Each named move below is a turn or a mirror, shown by a few rows before and after it. Which moves, in which order, take the first row of each later pair to the second? The first pair is answered.
P:
[-29,0,-34,-23,23,-30,-39,-11,5,9] |-> [19,13,-31,-1,24,-2,-16,14,54,18]
[31,-7,-50,8,-22,-24,-12,12,-49,-28] |-> [57,2,-47,21,-20,-9,0,26,-24,-25]
[1,-3,-21,-21,0,-18,-19,17,-10,36] |-> [21,3,-21,-15,1,-9,-12,26,6,36]
F:
[-6,2,13,-12,6,-10,7,-4,-2,2] |-> [-9,-1,13,-10,6,-11,3,-5,3,-2]
[16,-1,7,1,12,-3,-41,-1,30,18] |-> [14,1,-2,-1,11,-5,-47,-3,15,24]
[-1,-11,23,22,-6,29,31,-5,24,-54] |-> [-11,-23,1,37,-6,14,-4,-16,10,-62]
[12,-13,-21,40,-14,16,-5,-15,-13,-51] |-> [12,1,-33,32,-18,17,-4,-14,-38,-37]
Q:
[-5,-27,17,4,17,-10,-16,3,42,-14] |-> [14,-16,5,27,18,5,-28,11,36,-1]
[-10,5,26,3,-9,25,44,-11,-22,-13] |-> [-12,-18,-8,-35,-12,-47,3,-8,-1,-10]
[11,2,15,14,-15,30,18,7,2,2] |-> [-12,-17,16,-22,-19,-11,15,3,14,-11]
Z:
[43,21,-12,17,-12,20,28,7,3,14] |-> [1,17,-11,0,-15,16,28,-14,-48,11]
[-25,12,-6,5,7,-16,15,-19,-40,8] |-> [-3,18,14,20,30,-4,3,0,18,30]
[15,10,-8,27,-12,34,22,15,-25,5] |-> [-7,12,2,23,-4,35,15,8,-34,15]
[-22,14,0,-25,-5,21,-16,-11,-5,11] |-> [7,14,-5,-15,-4,22,-14,6,29,11]
Pairs:
(2 to 3 moves a pair)
[-42,-33,14,37,12,2,-25,-19,1,-30] |-> [-14,-38,-21,40,-3,-12,-34,-13,3,-39] : Q, Z, Z
[-7,1,27,-1,7,44,-12,11,-4,14] |-> [-18,-19,23,-30,-12,18,15,4,-5,-21] : Z, Q, Z
[4,28,-3,-53,20,-11,19,8,-19,49] |-> [-31,2,19,-61,27,-27,15,-8,-7,24] : P, F, P
[-3,-8,-5,-19,8,-24,-18,8,17,-13] |-> [18,16,-6,19,10,22,-13,13,2,-3] : P, F, Q
[34,9,-12,36,12,30,-10,-1,-11,12] |-> [36,10,-2,35,11,34,3,2,1,11] : F, F
[5,5,-10,-37,-26,-5,25,3,-32,7] |-> [34,-4,1,-20,-20,-1,30,14,28,-6] : Z, F, Z
[-3,-10,5,4,5,-6,-11,-6,-6,1] |-> [3,-1,16,5,6,7,2,-2,2,5] : F, Z, Q
[39,26,6,7,11,33,0,29,34,38] |-> [26,-5,-1,32,18,15,-41,13,52,4] : F, F
[-28,2,1,-35,-3,-10,-16,-16,-35,7] |-> [3,29,1,-16,-1,24,-6,-2,-33,30] : F, Q, Q
[-8,-22,-21,27,-14,-5,8,-3,-28,-41] |-> [13,-14,3,47,13,9,-6,19,36,-12] : Z, Z
[38,12,-6,-2,-14,10,45,8,-25,15] |-> [25,18,22,4,12,20,31,13,1,43] : Z, Z
[2,10,7,5,11,6,17,5,4,33] |-> [-15,2,9,-12,-3,-5,33,-5,-8,15] : Z, Q, Z
[-4,4,15,17,2,-12,0,-16,-21,-23] |-> [16,6,13,31,3,-6,-1,-9,-6,-22] : P, F
[1,14,21,17,7,30,3,-4,-11,9] |-> [3,-6,20,-10,4,-7,8,3,36,-6] : Q, Z
[-1,14,1,22,-15,49,49,4,-37,-7] |-> [-38,-5,10,11,-10,29,33,-16,-45,-27] : F, P
[23,24,20,-6,-8,32,37,33,18,36] |-> [8,11,28,-8,12,9,-5,33,41,51] : P, Z
[-12,-36,2,20,-3,0,17,-3,3,-54] |-> [-8,-35,-19,27,-4,-5,-4,-5,-15,-49] : P, F
[34,2,17,7,3,6,27,5,66,-25] |-> [-42,-15,32,12,31,-11,-37,-30,14,-16] : F, Z, Z
[-14,4,21,-7,-6,32,7,3,-19,-10] |-> [-3,-12,11,19,4,20,-31,3,8,-21] : Z, F, F
[32,25,-11,17,16,43,-8,3,-31,30] |-> [35,11,19,24,25,51,12,7,23,11] : F, F
[-12,-16,34,30,-9,62,25,-23,-2,-25] |-> [-35,-43,-16,-35,-17,-36,-26,-25,-11,-19] : Q, F
[13,12,-41,-1,-16,7,-4,-2,-41,15] |-> [2,15,-22,-21,-17,12,20,-1,-42,19] : F, P
[14,5,-9,-1,3,-11,-16,11,8,15] |-> [10,0,-9,-10,2,-18,-15,10,8,10] : Q, Q, Q
[7,-27,-1,-18,-10,-29,21,-6,32,-37] |-> [1,4,-28,18,-7,8,-15,-17,-56,-4] : Q, Z, Q
[22,24,20,10,10,42,18,13,18,30] |-> [-27,-8,36,-45,4,-8,28,-3,19,4] : Q, P
[15,-9,-42,6,7,-21,-24,-25,7,-7] |-> [39,18,-36,-5,1,0,9,-7,9,21] : F, P, F
[-11,-2,18,-11,4,26,29,-4,-17,2] |-> [22,-3,-15,-8,12,-5,-14,19,17,23] : Z, Q, Q
[-6,-7,31,-24,-9,22,18,-2,-35,19] |-> [36,-7,12,-23,-8,4,9,23,18,30] : Q, P
[-28,-2,26,-9,13,3,-4,-11,-12,6] |-> [-11,11,14,-23,9,-5,-4,1,-6,30] : Q, F, F
[-11,0,-9,-34,-12,-20,1,-3,-15,2] |-> [12,9,2,-29,-13,-6,24,12,12,7] : F, P
[-21,0,38,-28,6,2,21,0,13,10] |-> [37,12,1,3,-4,13,14,20,28,13] : Z, Q, Q
[23,5,10,-1,8,16,6,14,0,-4] |-> [0,1,19,-7,8,14,10,4,-16,-9] : Z, F, Z
[-17,4,11,-27,-6,24,17,-11,-32,6] |-> [8,10,-24,-10,-2,15,-19,0,-31,30] : Q, Q
[21,6,11,18,1,20,-9,13,14,-7] |-> [10,-4,-15,0,-16,-8,-15,2,-15,-23] : Z, Q, Q
[-3,-5,11,18,-33,22,30,-27,-32,-55] |-> [-45,-27,23,-3,12,-34,-49,-29,4,-15] : Z, F, Q
[-31,-3,34,-6,-8,19,4,0,-42,18] |-> [24,-7,-14,-14,-42,-4,25,18,-26,-11] : Q, P, Z
[1,6,-8,-8,16,-2,-44,-8,-20,7] |-> [-13,7,22,0,15,28,-10,-18,-26,-13] : Z, Q, P
[-18,-31,6,-42,3,10,36,-2,9,-35] |-> [7,0,-29,7,5,52,7,-1,-46,-4] : Q, Q, Z
[1,17,11,17,2,33,16,-4,-3,5] |-> [10,0,-12,-9,0,-18,-6,7,35,5] : Q, P, Q
[-10,-7,-13,2,-11,-8,-6,-10,-11,-9] |-> [-16,3,13,13,4,15,-7,-7,4,5] : Q, Q, Z
[28,15,-48,10,-25,14,1,8,-23,-1] |-> [-18,31,8,-12,2,33,14,2,-30,35] : Z, F
[21,8,-2,-4,-5,9,21,14,18,7] |-> [-14,2,-1,-29,-6,-8,16,-2,-17,4] : P, F
[-8,-26,16,55,-6,14,10,-14,9,-29] |-> [-19,-7,-8,38,-16,12,3,-17,-52,-5] : Z, F, F
[3,-4,33,9,28,9,-11,-4,44,20] |-> [3,-8,27,4,27,1,-19,-1,46,21] : Q, Q
[-14,-2,21,-21,-1,-2,1,4,-2,17] |-> [7,2,10,-8,3,-2,-9,14,15,24] : Q, P, F
[-4,-3,18,-1,-15,-14,25,-9,12,14] |-> [-3,-11,-4,11,-10,-28,-12,-11,7,17] : F, Q, P
[-18,-14,-30,-32,5,-33,-26,-5,-23,-2] |-> [36,19,-18,-25,4,6,20,26,16,25] : F, P
[15,-5,16,-13,-9,-6,36,11,53,-13] |-> [-6,-22,-24,-12,-8,-49,-30,-6,16,-10] : Q, F, P
[-18,-7,10,11,15,-16,-24,-5,24,4] |-> [-3,-1,17,25,17,7,-15,-1,26,6] : P, Q
[-2,-3,-21,8,-9,-30,-33,-14,-18,-16] |-> [14,13,-3,26,12,-9,-43,1,14,17] : Z, P, F
[35,15,-1,-27,-9,-7,36,31,53,14] |-> [-17,-16,-25,-34,-33,-35,24,-9,-18,-43] : F, Z
[-42,38,37,-5,21,6,-30,-17,-37,47] |-> [-37,9,-10,-15,1,-45,-57,-23,-41,15] : Z, P
[13,-9,22,17,-8,-6,16,-7,0,-13] |-> [4,-9,1,0,-10,-32,-6,-5,-19,1] : Z, Q, F
[-4,-12,17,13,0,7,1,-9,35,-12] |-> [-1,-20,-15,3,-19,-14,-2,-15,7,-26] : Q, Z
[-14,16,0,2,20,-8,-26,6,-19,26] |-> [21,14,6,5,-3,10,32,18,19,-14] : P, Q, Z
[15,-14,36,22,25,4,-11,10,39,8] |-> [9,-19,32,10,27,-11,-16,11,42,5] : Q, Q
[-3,-6,-19,16,-6,-29,-18,-10,0,-8] |-> [8,17,-10,35,-6,11,2,-7,-15,1] : Q, F
[5,-15,-29,8,-27,-35,-28,-22,0,-7] |-> [23,16,2,10,-34,22,42,-11,-1,4] : F, P, Q
[-24,0,-14,1,13,25,-6,24,-30,0] |-> [-15,-13,-27,-23,11,-11,-13,33,3,-4] : P, Q, Q
[4,-28,-1,17,18,-22,-44,11,56,-4] |-> [-51,-29,3,-6,13,-27,-44,-16,-14,-7] : Z, Z
[5,1,-21,15,-5,-10,12,7,-19,-22] |-> [11,6,-7,9,-6,-1,32,13,-2,-20] : F, F, F
[35,-4,-20,51,-19,17,9,11,13,-21] |-> [20,-2,-2,54,-14,34,20,4,0,-20] : Z, P, F
[17,-1,29,28,-6,39,28,4,21,-15] |-> [-5,-1,42,21,18,25,-7,5,34,16] : P, F, Z
[18,4,-10,-7,-6,-12,39,-4,-13,-11] |-> [-16,2,28,-6,18,-4,28,-11,-3,6] : Z, F
[-5,20,11,10,13,20,34,25,-28,26] |-> [-11,-11,31,33,24,14,22,19,23,-9] : F, F
[-26,-25,13,-35,2,-39,-3,-2,23,-2] |-> [3,-1,-25,7,9,-18,-49,2,-9,32] : Q, P
[26,-5,-20,11,-6,8,9,7,6,-4] |-> [2,-6,12,-1,2,21,30,-4,3,-6] : Q, Z, P
[-9,16,26,0,19,-4,-4,-21,36,4] |-> [-13,15,25,17,21,3,-13,-29,23,-4] : F, Q, Q
[3,25,-7,13,-5,23,13,1,-27,26] |-> [-43,-6,13,2,3,-1,4,-23,-22,-4] : F, F, P
[14,23,13,-1,2,9,17,10,9,34] |-> [-15,15,19,-23,-5,-3,25,-4,-13,20] : Z, Q, Z
[3,-10,4,45,-5,32,3,-10,1,-41] |-> [-25,-19,-16,17,4,-16,-44,-17,-18,-22] : Q, Q, Z
[-6,-13,0,23,3,11,-14,-13,-5,-20] |-> [-1,7,-8,14,3,16,-12,-8,-30,7] : Z, F, F
[0,-12,38,-10,38,-2,-10,19,60,10] |-> [24,-24,-36,10,14,-31,-54,12,20,-12] : F, F, Z
[10,22,17,4,13,36,7,5,2,24] |-> [10,-1,15,-28,0,-1,25,5,35,-4] : Q, Z
[11,-12,-9,37,15,16,-30,4,25,0] |-> [1,-8,-24,29,10,7,-42,-3,-6,8] : F, P
[-29,-14,4,25,1,23,-27,-16,-15,-26] |-> [-9,-26,-7,20,-13,16,-6,-10,4,-48] : Z, Z, Q
[21,-11,3,39,11,-4,-22,10,45,-21] |-> [-13,-29,-2,6,-12,-23,6,-13,6,-58] : Q, Q, Z
[5,-13,7,72,14,29,-32,-10,5,-30] |-> [-14,4,-6,51,5,30,-30,-20,-58,-9] : Z, Z, F
[-39,8,34,-5,0,13,0,-4,-11,22] |-> [3,10,0,1,2,-9,-32,18,19,43] : P, Q, Q
[-24,-6,8,-14,-6,-9,-12,-2,-14,9] |-> [-20,2,20,-18,-8,-2,5,2,-3,13] : F, F
[-17,-13,24,-27,-12,-11,4,-6,16,26] |-> [1,7,17,11,-6,25,-2,-2,-3,42] : Q, P, Q
[-17,-4,21,28,-3,18,-1,-18,-26,-11] |-> [-29,-8,5,-11,-11,-20,-10,-18,-36,-1] : Q, F
[-13,15,35,-31,8,10,3,11,-4,43] |-> [3,7,6,-41,-30,1,38,4,-28,-2] : Z, Q, Z
[4,-10,-25,12,-13,-6,-11,-4,-10,-23] |-> [-33,-11,9,1,6,-5,-16,-13,-11,-10] : Q, Z, Q
[-31,-7,-12,18,-3,15,3,-21,-56,-29] |-> [-18,-25,10,-18,-8,-11,44,-5,18,-52] : P, Q
[-27,24,13,9,10,36,5,-16,-62,18] |-> [9,-1,23,-37,4,-15,40,15,54,-2] : Q, P, Q
[-15,-5,13,25,8,14,-13,-13,-7,-5] |-> [11,-4,-15,25,-10,8,-3,-8,-11,-16] : F, Z, Z
[-7,-20,-1,18,-1,-2,-5,-31,-20,-26] |-> [24,-19,-15,15,1,-17,-13,-12,21,-20] : P, Q, Q
[-3,4,6,33,11,13,-17,-13,-18,-13] |-> [-11,-10,-6,12,9,-22,-32,-13,-7,-14] : Q, Q
[-2,-7,27,-16,-10,-19,22,-10,25,-27] |-> [33,0,2,15,-12,-11,4,0,36,-20] : F, F, P
[31,-25,-27,-4,-15,-39,14,-5,24,-35] |-> [29,-11,16,-9,5,-16,31,6,58,-8] : Z, P, Q
[22,31,-24,0,-15,0,21,8,-15,5] |-> [23,27,-29,-1,-15,-7,16,7,-12,7] : Q, Q, Q
[-15,-36,1,-19,-4,-26,-9,7,31,-14] |-> [0,-10,23,23,0,43,20,6,13,-10] : Q, Q
[8,-15,-9,29,25,-8,-34,-11,36,3] |-> [21,11,-34,17,15,-2,-32,-3,-7,36] : F, P, F
[-27,-14,50,13,3,36,34,-11,15,-27] |-> [-27,-33,-12,-23,2,-47,-40,-7,22,-10] : P, Q
[-6,23,11,45,36,22,-37,7,-2,36] |-> [-1,1,18,23,-12,29,57,-5,-2,-48] : Z, Q
[-2,15,30,0,14,12,4,7,16,17] |-> [-5,-5,-9,-19,-20,-20,13,-3,-12,-23] : Z, Q, P
[-38,-3,17,-11,23,-23,-24,-1,7,25] |-> [33,6,-4,29,0,13,20,21,36,-1] : Q, Q, Z
[-4,-23,-4,32,1,11,-17,-31,-9,-41] |-> [-12,-2,14,32,28,22,-37,-22,-5,12] : F, Z
[22,4,9,-4,-12,11,30,14,21,-15] |-> [6,6,11,-8,-16,17,38,6,-4,-17] : Z, P
[15,9,-41,-6,-1,-23,-33,20,9,40] |-> [25,20,-45,-19,-18,-12,2,24,-8,34] : F, Z, P
[45,12,-28,0,-2,-32,-11,20,61,-1] |-> [22,28,-17,12,-32,24,50,-9,-32,-36] : Q, Z, P
[16,-13,-33,-1,1,-34,-39,2,17,-7] |-> [23,32,-3,-6,-5,30,30,10,-25,20] : F, F, Q
